[[  4.8  27.6 -17.6  12.1  36.2]
 [ 41.0  -1.9  24.7  51.6  15.7]]
=>
[[ 4.8 27.6]
 [41.0 -1.9]]

[[ 27.7  12.2 -23.6   0.0  11.4]
 [ 36.4  40.2  34.0  20.0 -45.0]
 [ -2.3   9.1  30.2   7.4 -26.4]
 [-28.2  -9.6  19.8  -4.8   9.6]
 [-22.2 -31.3 -20.4 -10.5  25.2]]
=>
[[27.7 12.2]
 [36.4 40.2]]

[[  8.8 -32.6]
 [  2.3 -45.9]
 [ 32.8 -31.1]
 [-30.9  12.3]]
=>
[[  8.8 -32.6]
 [  2.3 -45.9]]

[[-14.5   8.0 -14.6  -2.0   5.1]
 [  5.3  10.5   1.0 -29.8  20.1]
 [ 19.0  14.3  15.7 -45.6  19.9]]
=>
[[-14.5   8.0]
 [  5.3  10.5]]

[[ 43.0 -38.3]
 [-34.1  42.1]
 [ -4.9 -10.9]]
=>
[[ 43.0 -38.3]
 [-34.1  42.1]]

[[-16.8 -23.1   2.1 -20.0 -30.3]
 [  2.5 -16.3 -29.0  22.0  16.0]
 [ -7.2 -29.9 -18.6  -3.2 -41.9]]
=>
[[-16.8 -23.1]
 [  2.5 -16.3]]
